(in the rows, 128 means zero)
The rows of D fall into 4 groups, and each row is roughly a mix of its group's hidden directions; one row fits no group.
D, 184 rows:
145	90	137	127	126	121	134	164	191	139	136	137
106	113	149	126	122	153	129	171	156	88	97	151
142	140	131	123	141	111	94	117	73	153	156	158
141	106	140	98	82	124	129	125	169	106	164	116
120	153	147	151	152	139	142	139	122	135	96	66
165	146	131	96	111	122	141	93	119	156	81	132
126	108	178	128	121	139	112	117	96	166	102	159
92	174	137	86	138	109	101	105	144	135	127	117
111	142	173	132	161	96	123	91	100	134	140	105
133	97	119	113	128	115	186	152	91	105	122	142
87	134	120	143	108	83	103	91	119	142	155	131
177	101	123	124	138	109	127	69	136	146	126	129
132	112	149	82	154	124	163	108	156	159	104	130
155	88	139	135	96	125	115	162	165	110	151	108
120	106	122	98	60	136	137	132	109	111	118	149
150	121	151	173	134	112	154	159	125	79	124	123
145	56	113	135	126	160	144	136	141	136	128	141
167	121	128	165	109	162	136	154	127	96	152	101
128	126	96	134	96	95	169	140	162	104	131	155
109	143	118	122	114	178	96	110	178	115	124	121
154	139	88	124	102	86	127	144	141	98	101	103
117	121	127	169	96	138	103	185	122	134	113	111
102	151	154	119	152	136	138	98	178	157	151	130
149	154	125	129	79	96	163	133	140	161	132	149
135	183	128	141	147	132	135	105	180	114	111	123
98	158	131	101	138	148	83	139	100	146	103	151
135	141	120	135	100	144	130	113	152	69	142	89
113	129	158	143	152	158	94	124	126	179	142	154
167	120	148	144	130	92	182	147	125	141	140	109
133	131	122	140	203	132	111	145	108	124	112	147
145	128	132	122	90	154	95	109	186	139	133	125
176	123	148	154	135	106	77	124	107	131	134	149
149	107	106	151	168	87	128	113	141	123	118	86
119	166	134	141	156	130	156	93	152	92	152	107
155	133	137	104	173	104	117	78	118	133	137	103
119	108	110	152	128	135	161	142	120	121	109	193
123	142	139	173	131	110	126	117	147	88	174	105
117	146	126	153	133	88	136	120	160	89	87	108
142	105	138	164	110	115	139	145	158	77	157	133
108	144	126	146	131	163	83	146	148	83	114	145
153	132	174	126	129	123	162	153	110	131	175	109
111	125	135	142	139	186	85	121	145	98	129	147
101	178	122	139	121	108	118	108	129	97	149	87
110	102	119	118	153	84	107	164	133	153	163	136
143	132	153	154	134	142	133	120	144	172	78	99
112	164	87	138	137	182	155	135	116	139	132	119
133	145	108	150	119	134	125	153	155	123	173	76
107	145	77	96	132	124	137	164	141	140	141	94
151	129	115	188	129	132	127	87	119	138	128	163
135	168	92	108	114	122	123	115	163	103	159	99
146	159	163	149	151	151	119	99	128	154	170	126
102	129	143	132	154	153	151	116	117	105	74	160
110	131	118	155	121	129	71	159	126	157	108	100
118	150	130	113	112	143	171	147	149	153	143	76
172	133	100	151	114	98	161	103	131	130	164	123
114	100	131	138	143	184	111	125	110	87	138	154
148	142	117	120	129	91	123	70	130	130	125	84
115	89	164	173	136	139	99	136	135	118	160	141
133	135	113	134	118	96	74	155	150	110	168	125
111	102	138	141	97	133	89	159	127	172	100	127
101	115	168	146	149	126	99	104	137	109	101	168
166	125	163	151	112	84	159	112	132	122	138	101
102	68	132	137	104	125	166	147	148	143	134	137
148	128	125	143	187	113	144	108	118	127	175	117
91	107	140	109	88	159	144	129	117	93	121	158
126	124	123	114	102	160	179	79	130	109	127	116
120	144	111	115	125	145	171	153	85	154	156	103
153	176	128	128	152	116	137	94	146	150	142	88
168	140	135	132	119	129	177	105	173	133	140	108
138	181	119	156	107	120	146	96	119	125	139	88
125	173	103	162	95	115	136	97	163	133	117	129
129	145	97	143	156	106	120	87	112	105	105	87
130	100	137	171	132	129	111	147	94	81	115	152
124	157	179	134	159	123	87	126	113	153	149	133
105	81	138	153	118	130	106	109	140	182	131	124
130	180	158	106	157	113	108	147	111	155	149	135
144	184	139	115	155	115	138	134	139	177	140	129
134	104	75	142	114	128	137	166	152	127	106	97
174	114	127	126	114	110	173	128	135	115	142	175
173	128	148	117	165	109	131	122	150	169	98	117
140	185	130	100	111	126	108	93	158	145	137	137
174	156	128	123	122	105	177	109	122	103	150	117
149	73	109	167	135	143	122	114	130	148	104	151
101	149	104	190	144	125	110	144	131	102	132	110
82	124	163	113	153	144	175	140	144	126	107	132
132	127	113	124	129	68	148	89	147	150	143	152
114	120	185	145	151	145	92	149	118	110	152	121
134	73	159	129	139	119	144	170	108	107	146	127
180	133	153	144	120	159	111	110	140	130	152	166
148	78	147	133	113	147	121	92	148	88	135	144
145	72	135	93	104	124	142	109	107	137	146	155
125	146	134	130	114	78	132	151	77	157	133	108
159	100	150	164	143	137	166	143	160	99	130	118
101	122	116	101	123	106	105	88	174	125	98	117
106	180	126	149	155	139	125	110	135	78	118	136
105	176	130	133	127	145	117	173	122	157	142	96
102	142	130	87	81	153	148	150	108	127	156	127
135	124	79	126	126	98	84	136	117	170	141	120
133	137	83	158	98	148	125	138	79	145	125	111
126	127	162	103	126	110	99	129	127	70	127	95
79	99	152	129	141	151	130	157	164	154	139	130
84	143	109	108	151	102	145	105	103	123	111	167
127	117	163	90	131	134	136	180	154	148	151	145
103	131	89	147	94	117	112	111	93	165	152	127
170	90	122	118	171	90	137	133	106	117	125	118
141	161	87	111	93	135	114	153	150	93	137	110
85	168	133	140	136	134	92	172	135	126	109	132
178	144	154	114	106	138	116	121	151	136	112	81
136	93	105	110	129	147	149	81	172	141	117	126
125	178	156	123	156	149	123	130	173	132	158	128
116	123	170	115	175	162	106	126	105	128	100	139
179	124	104	175	135	119	125	96	111	113	142	114
79	121	109	123	182	114	141	142	134	131	149	155
163	118	156	91	145	147	130	151	128	87	100	110
98	162	149	104	138	130	73	146	107	141	142	139
131	175	121	115	80	139	95	102	145	110	125	114
125	98	113	188	147	130	108	116	161	146	119	147
97	122	79	110	97	127	123	166	104	108	140	112
111	155	112	118	102	151	80	160	145	163	127	125
106	126	136	108	157	171	130	153	124	147	84	156
136	154	142	181	135	134	91	99	92	128	125	137
92	179	129	127	169	126	102	146	102	136	121	136
161	168	129	102	122	88	168	114	153	127	131	131
161	174	150	136	128	128	132	101	134	97	128	84
126	139	112	104	109	115	165	151	158	77	126	106
115	127	175	147	153	112	93	98	147	153	127	101
151	139	91	114	143	111	108	116	125	72	95	128
103	171	122	137	174	145	156	108	113	132	107	152
123	144	136	114	102	154	155	113	160	69	132	123
160	142	127	154	137	171	160	115	102	146	102	156
158	154	122	131	179	110	135	83	107	114	131	115
147	109	124	160	197	108	135	125	147	137	132	125
119	127	162	106	108	161	102	170	120	129	155	96
148	142	157	110	139	94	125	87	165	162	117	124
134	175	174	103	141	137	148	95	143	119	147	124
105	74	164	136	133	146	88	144	138	129	139	112
75	113	115	158	116	120	88	162	120	123	140	138
102	72	136	148	135	146	95	140	133	161	121	148
140	120	116	129	118	102	166	108	90	111	133	76
157	61	140	127	118	117	122	156	139	124	106	148
123	168	130	147	133	135	134	160	157	73	140	110
135	88	114	118	155	128	103	163	150	104	104	165
145	156	105	122	120	126	88	103	150	160	108	168
119	155	97	122	137	127	142	154	66	117	127	156
137	119	148	148	175	108	178	109	131	99	122	119
172	109	125	128	126	131	171	76	133	116	140	111
127	125	114	110	127	114	125	113	63	81	132	121
117	132	145	92	101	167	166	145	120	142	89	129
166	112	114	134	169	90	168	130	148	113	127	144
89	151	87	117	161	100	154	114	116	142	139	149
112	157	114	179	114	112	128	130	89	112	107	98
161	141	154	121	175	129	138	83	111	153	115	139
99	132	128	146	169	171	108	132	89	153	143	124
139	165	166	79	161	140	129	122	123	126	157	126
131	125	128	143	166	141	190	96	130	116	131	104
127	147	135	108	128	142	97	134	140	91	139	66
119	155	133	120	153	132	149	169	180	99	140	117
101	132	121	160	139	122	85	170	94	147	116	144
163	120	160	143	103	109	165	143	110	100	157	109
128	119	107	179	135	150	156	92	106	138	101	108
98	99	96	116	101	136	110	154	78	117	134	135
100	125	82	108	86	141	140	140	145	95	146	115
127	146	97	97	100	142	162	159	120	103	162	114
129	122	145	151	193	156	133	158	124	126	130	154
142	111	145	142	101	179	114	138	91	129	94	146
132	105	100	186	141	133	104	108	97	128	103	135
108	160	139	102	112	119	130	99	115	121	70	149
102	100	163	110	158	161	120	99	143	101	149	116
134	124	129	141	135	105	83	158	91	173	143	140
165	140	157	167	121	114	147	87	161	133	129	143
116	89	132	104	120	102	88	155	161	157	116	137
127	132	105	116	106	154	190	128	140	104	135	95
125	115	129	98	129	171	120	171	100	98	99	121
96	146	91	87	151	103	135	111	98	151	122	135
150	143	115	119	163	114	148	78	102	113	159	143
128	99	133	97	114	103	144	131	142	120	88	179
169	123	118	163	133	120	146	111	128	86	146	88
94	121	140	143	96	167	91	154	139	125	138	95
109	84	138	114	131	136	109	79	101	160	143	118
174	124	165	123	142	152	132	129	167	158	101	127
164	133	147	104	131	141	129	167	80	116	140	156
104	143	159	143	114	149	119	137	171	173	156	124
142	90	126	180	146	112	133	116	142	169	133	148
173	118	110	126	127	120	190	107	150	122	125	139

One row of each group comes first, with its name. Which group is each row after those in?
141	102	104	131	150	125	179	81	118	113	113	140 -> W
136	106	112	154	138	109	158	132	170	160	155	161 -> K
153	123	111	106	105	152	187	143	114	143	125	100 -> Q
119	82	102	149	113	126	161	124	141	79	120	114 -> L

105	189	113	121	155	122	134	133	144	109	161	108 -> Q
145	134	154	104	134	167	144	167	133	110	172	144 -> W
98	126	161	119	151	100	113	108	123	70	120	125 -> W
138	138	164	144	116	172	137	151	106	143	165	159 -> L
86	124	148	136	154	108	96	159	167	140	108	134 -> Q
156	119	105	127	97	109	148	122	74	97	116	114 -> L
152	153	118	171	88	143	160	128	165	133	121	135 -> K
145	140	135	83	119	135	131	137	179	95	97	133 -> Q
135	92	142	141	156	103	153	130	148	96	144	173 -> K
66	137	121	130	133	127	107	125	111	87	109	102 -> W
105	115	131	140	73	162	112	143	109	149	95	127 -> Q
87	189	102	137	121	116	136	113	148	143	129	112 -> K
143	80	156	149	110	143	163	121	108	94	138	143 -> Q
119	112	162	101	135	132	180	152	112	164	144	121 -> Q
